One turn or mirror swaps these rows in pairs. Which row does each one swap with?
The rows were stretched afterwards, more along some directions than others.
seno:  -2  -8 -21  13  -8  -7  19  -3 -15  10 -12 -19   6   1  22  -4  -5 -43   5  -4  -5  16 -31  10   0   7
pera:  14   2  15  -3   0  -8  -3 -24 -21   7  -4 -28  -5   7   5  10  32  25  13  13 -11  28   0  -6  14   4
bako:   8  -1 -30 -11  -9  -1  21 -26  47  32 -17  56  14  17   2   6  -1 -19  18  18   3 -13   1 -12 -22 -12
Mibe:  25  21  38 -10  11  41   4  11  18  20 -36   1 -13 -11 -11   9  -4  36 -34  38 -18  21  38 -18  -3  -1
kipel:  19  -1  14   4  -1  -3  -2 -18 -13   9  -4 -20  -3  17  -1   8  36  23  18  17   0  29   1 -11  15   4
Tafil:  25  27  30 -15  -1  31 -16   7   9  12 -32  -9  31  27  -3 -11  16  27  19  26  -5  29  34 -13   7 -10
nim: -15  -9 -19  18  -7  -7  10 -19 -18  17   5 -33  11   6  16   3   5 -40  10   9 -17  13 -36  18   2   7
Tomu:  -8  -6 -24   9  -4  -2  10   2 -12  10  -7 -25  14  12   9  -1  -6 -42  -5   2 -10   8 -29  13   3   7
kob:   3   4   6 -12  -4   1  -7  -6   7  33   3  16 -22 -31  11   7  -2   2  -3   2 -36 -14 -12  -6  -1 -19
nes:  32  -7  -9 -20 -15  -7   5  -1   7  23 -25  31  -1   9  12 -25   5 -22   8  22   8  23  29 -27   8 -18
dofa:  27  -4  19  -2   1   7   3 -19 -12  11 -12  -7  -4  17  -8   6  25  32  13  13   4  29   7 -14   5  -3
lilem:  35   9 -15 -41  -3  -8  -9  25  -9 -15 -62  34   3  14   3 -13 -11  -3 -44  15   2   7  18 -10  19 -16
kitur: -30  -5   0  30 -15   1   0 -32 -10  30  16 -36   5  -2   9  13  26 -10  31  26 -24  11 -11   6 -12  10
Vos:  24  35  25   4   4  37 -11   4  20  10 -37  -2  37  25 -19   0  16  26  18  37  -4  22  26   1  11 -13
Zevut: -27   6 -10  13 -20  16   1 -24  42  41  -7  31  24  17 -17   7  16   4  28  38   2   8  37 -12   0  13
kapu:   1 -13 -27   7  -8  -6  17   7 -10  17 -17 -14   8  17  20 -12  -6 -46  -1  -4   1  21 -27   3   9   9
siz:  22  10   7  36  -2  -6  22 -15  13  -2 -22   8   7 -15 -11   4 -19 -27   5  -9   8   4 -11   1   8  10
Tutet:  20  11  29 -20  -7  27  -7   5   7  22  -6 -13  21  22  12 -15  14  24  17  10  -8  26  18 -24   4   2
fefi: -18   8  -3  25   8  25  28 -33  42  12 -22  24  17  20 -20  -2  -4  -7   8  24  12   0   5   9   4  -7
mesos: -28  19 -18   5   5  -2  14 -12   1  -2  -6 -15  20  28 -14  16   6  13  -7   7  -8  -8 -13  18   0 -19
gusif:  23  -3 -25 -22  -1  -3  15  25 -11   1 -47   4  17  29  19 -20 -10 -45 -26  -2   9  19 -13  -2  19  -6
taf: -40  14  -5  47   3  -1  15 -14  10   2  -6 -10   7  -4 -11  30  10   9  16 -28  -7 -20 -30   8   5  12
rumog:  20  -2  24 -27  -5   6   6  15 -13  14 -37 -19  -5  14  -8  -1   7   2 -43  54 -23  28  -2   4  21 -21
kufur: -10  25 -26  21   2  -7  13 -44  26   5   3   1  -5  -7  -4   1 -30 -23  -6  20 -10  18  17  14 -28  26
bosu: -16  16 -19   3 -11  25  12 -22  51  36 -12  41  40  25 -21   4  10 -10  18  29   5  -3  30 -11   7   3
Dap:  29   9  14 -11  -2  13  -1  14  10  18 -12  43 -19 -14  -7  -1 -27  15 -16   1 -13 -12   6 -18 -24 -33
Luz:  16  10  -2 -25 -11  -3  -9  -5  -8  -2  -7   4 -24 -44   6  11 -12  25 -28   8 -44 -22  -5   2 -22 -13
Mur:  37  16  15 -11   0  15  -3  17   9  15 -24  50 -12 -11 -11  -3 -27  14 -13   7 -10  -3  14 -21 -21 -32
zemem: -10  13  16  24  11  28  24 -20  29   6 -32  20  29  25 -23   8  12   0  10  18  17   7  10  -7  14  -7
lapa: -43  13 -13  11   0   3  13 -21   3   7  -5 -11  16  20 -17  25  11  15   6  -4 -12 -16 -17  18   1 -11
Kuf: -13  10   8  60   0   1  17 -21  11  -3   4  -9  12 -13 -12  17  -4  -6  26 -27   9 -11 -22   7  13  31
Siped:  13   2  22  -5   2   8  -1 -27 -15  11  -8 -16  -4  11  -9  13  31  35  13  24  -7  25   5  -7   7  -3
Kefu:  31   3 -21 -40  -7   1   3  24 -14 -11 -70  26  21  38   6 -19  -9 -25 -32   7  11  16   8  -8  32 -15
Fur: -30  13 -19  13   2   2  14 -12   1   1  -4 -13  22  29 -13  16   9  11   4   1  -3  -6 -18  20   5 -12
Balal:  -1  -5  13 -12 -14  11 -13  -8  -4  16  34 -15   4  -1  15  -1   6  25  17  -4 -16   1   0 -25  -8  19
repin:  20   7  13  -4  -1  18   0   9  21  27  -8  43 -15 -19  -8   1 -22   8  -6   1 -14 -12  -1 -15 -12 -29
Dif:  -3   4  15 -10  -9  15   0 -21   2  17  24 -19   8  -2  24  -1   3  26  20  -5 -20   5  -3 -20  -8  16
Zub:  12   6  12   8  -1  -6  -8 -24 -20   2   6 -24  -9   1  -1  12  24  21  19   9  -8  23  -2  -1  12  11
bef: -12  -9 -13  11 -13  -8  18 -16 -12  17  -8 -30   5   7  21  -2  -2 -34   6  10 -10  24 -24  14   3  15
leve:  21  15  18  19  -2  36   1  13  -3  -8  11 -14  52  28 -22   8  -2  25  27   4  23  -2   7 -27  17   9
zuz: -12  -7   1  -7 -16   9  -3 -26  -7  17  32  -9  13   3  20   2   0  14  27  -6  -9  -1  -8 -23  -2  22
liri:   8  25 -10   0   6   3   5 -43   8  -6 -16  13   5 -21   7  18  -6  -1  -8  34 -12   4  25   2  -2  13
zumid:  11  11   7  51  -2  -5  22 -16   6  -7 -20   0   8  -8  -4   8  -6 -21  20 -23  12   5 -17  -1  13  24
nezi: -11  -8 -13  18 -13  -5  11 -14 -13  23   1 -32   5   1  20   2   8 -37  12  12 -15  16 -27  13  -3   7
rinen: -18   0  -6  29  -6  -3  12 -26 -12  23   8 -35   2 -10  18  10  12 -22  21  13 -22  20 -27  13  -9  14
tirib:  13  10   1  45  -3  -7  19 -10   8  -5 -13   8   8 -13 -10   3 -18 -29   8 -22  12   1 -17  -1  12  22
veti:   8  11   7 -14  -4  11  -2   2  15  33  -7  32 -17 -17   6   2  -8   3  -3   2 -31 -11  -7 -12  -6 -30
zelot: -25 -11 -24   0 -20 -13   2 -33  -5  12  40   5  14  -7  24   6   5  -1  27 -17  -7 -17 -20 -25  -4  29
gabom: -13   9   6  28   8  26  27 -28  29   6 -24  21  28  26 -21   4   9  -4  14  20  14   0   2   2  10  -9
fugo: -25 -11 -36   4 -19 -16  -3 -39  -8   1  46   7  13  -2  18   6   5 -14  20   3  -5 -25 -23 -11   1  25
nadu:  27  25   9  -5   8  14   4 -18   8   5 -27  13  -8 -15   2   7  -4   9 -18  30  -9  20  40  -7  -6   3
nit:  -6  -3 -25 -17 -13  17   9 -26  45  47  -3  53 -12  -4  12   6  -4   3  19  -3  -6 -11  24 -29 -36  -1
Vav: -31  15 -16  11   4   4  18 -16   7   4  -9 -10  19  33 -18  14   7  10  -1   7  -5  -4 -15  23   2 -20
tumed:  23   0  12  -3  -2  -7  -1 -22 -18   6  -6 -19  -7  11   5   5  27  21  14  10  -2  29   4 -10  12   0
magor:  33  12  -2  26  -3  -8  20 -15  14   3 -22  15  15  -2 -13  -2 -17 -38   6   6   7   8 -13   2   5   1
rabi:  27  27  35  -5   1  33 -13   3  13   8 -33 -17  31  26 -11  -5  20  28  19  35  -8  33  30  -6  11  -7
fedo: -12 -13  -4  -3 -21  -5  -7 -23 -11  12  41 -11   5  -2  24  -1   6  13  24 -11 -12  -6 -13 -19  -6  22
rupil: -14  -7   5  -7 -16   8  -5 -23  -4  19  31  -5  14   1  14  -1   6  13  27  -8 -12  -2 -10 -28  -3  19
Boki: -11  19 -28  -5   3  -1  18 -10   4  -1 -10  -4  21  29 -17   3 -13   1 -13  14  -5   0  -7  24  -7 -29
zuzi:  33  29  38 -14  -3  40 -10   8   6  10 -40 -12  25  30  -5 -11  14  31  12  35  -9  39  30  -2  14 -15
Binu:  27  -1 -25 -38  -3  -4  -5  38  -8 -14 -62  33   8  31   1 -18 -14 -18 -42   9  10   9   9  -8  21 -17
Peti:  29  20   0   7   5 -22  -5 -15  -5  -8  -6   3 -21  -6  -4  -7 -35   2 -18  28  -8  29  30  -2 -38   7
Tifu:   2  12   9  11   0  -8  -9 -19  -3  13  10 -10 -19 -25   9  16  18  16  15  -1 -27   3 -17  -6   9   6
nodaf:  14  11  16  -8  -2  19   0   2  19  35  -6  32 -15 -27   2   6 -11   7  -1  -2 -28 -14  -5 -14 -11 -29
Kaguf:  10  25 -18   1  -5  33  12   6  47  19  -6  24  46  18 -18  -2 -14  -8   5  19  13  -7  25 -21  14  13
niv:  31  -2  -6 -17 -12  -6  10   6  14  20 -34  31   5  12   9 -21   8 -25   5  20  14  27  31 -27  14 -15
lup:  26  -9 -11 -17 -12   1   6  -5  20  27 -22  36  -8   2  11 -24  -5 -12  11  12  11  15  36 -30  -3 -13
lemus:  -3  13 -13  42   1  35 -21   7   1   5  21   8  30   4 -46   9 -14   5  21   7  -2 -18 -18  -1  -4   6
Nus: -23  17 -26   4  -1  -1  14 -13  -1  -3  -3  -7  27  30 -20   9  -3   5   1   8   2  -6  -6  16   0 -14
nolug:  -7  -4 -25 -21 -12  11  13 -27  40  46   0  49 -18   0  16   2   0   7  18 -12  -2  -7  23 -29 -39   0
bofo: -18  -9  -9  -3 -18  -1  -8 -28  -9  11  44  -5  13   0  17   2   3   6  21  -8 -10 -14 -15 -23  -3  24
lep: -28   0 -34   2  -9 -14   0 -52 -12  -7  41   9  24  -8  10  16  -2 -11  12   1  -6 -29 -18 -11   2  27
gaziv: -23  -5   4  29 -20   3   5 -29   2  42  11 -25   3  -4   8  11  31  -6  37  33 -18  22   1   7 -12  11
fumi:  27   0 -24 -38  -3  -7   1  25  -5 -10 -66  30  12  32   9 -21  -5 -28 -36  12  13  14   4  -4  26 -12
zup:  36  18  -2  16  -3  -6  22 -15  16   1 -35  28  20  -2 -12  -1 -17 -35   3   9   7   8  -5  -1   5  -1
Givid: -16  26 -31  16   6  -5  17 -49  24  12   6  -1   2   3  -6  -1 -23 -29   0  13  -8  16  11  15 -28  19

Swapped with mesos: kipel
Swapped with Mibe: Kaguf
Swapped with zuzi: Kefu
Swapped with nim: fedo
Swapped with lep: gaziv
Swapped with Boki: dofa
Swapped with Peti: bako
Swapped with kitur: fugo
Swapped with Tutet: gusif
Swapped with lemus: Luz

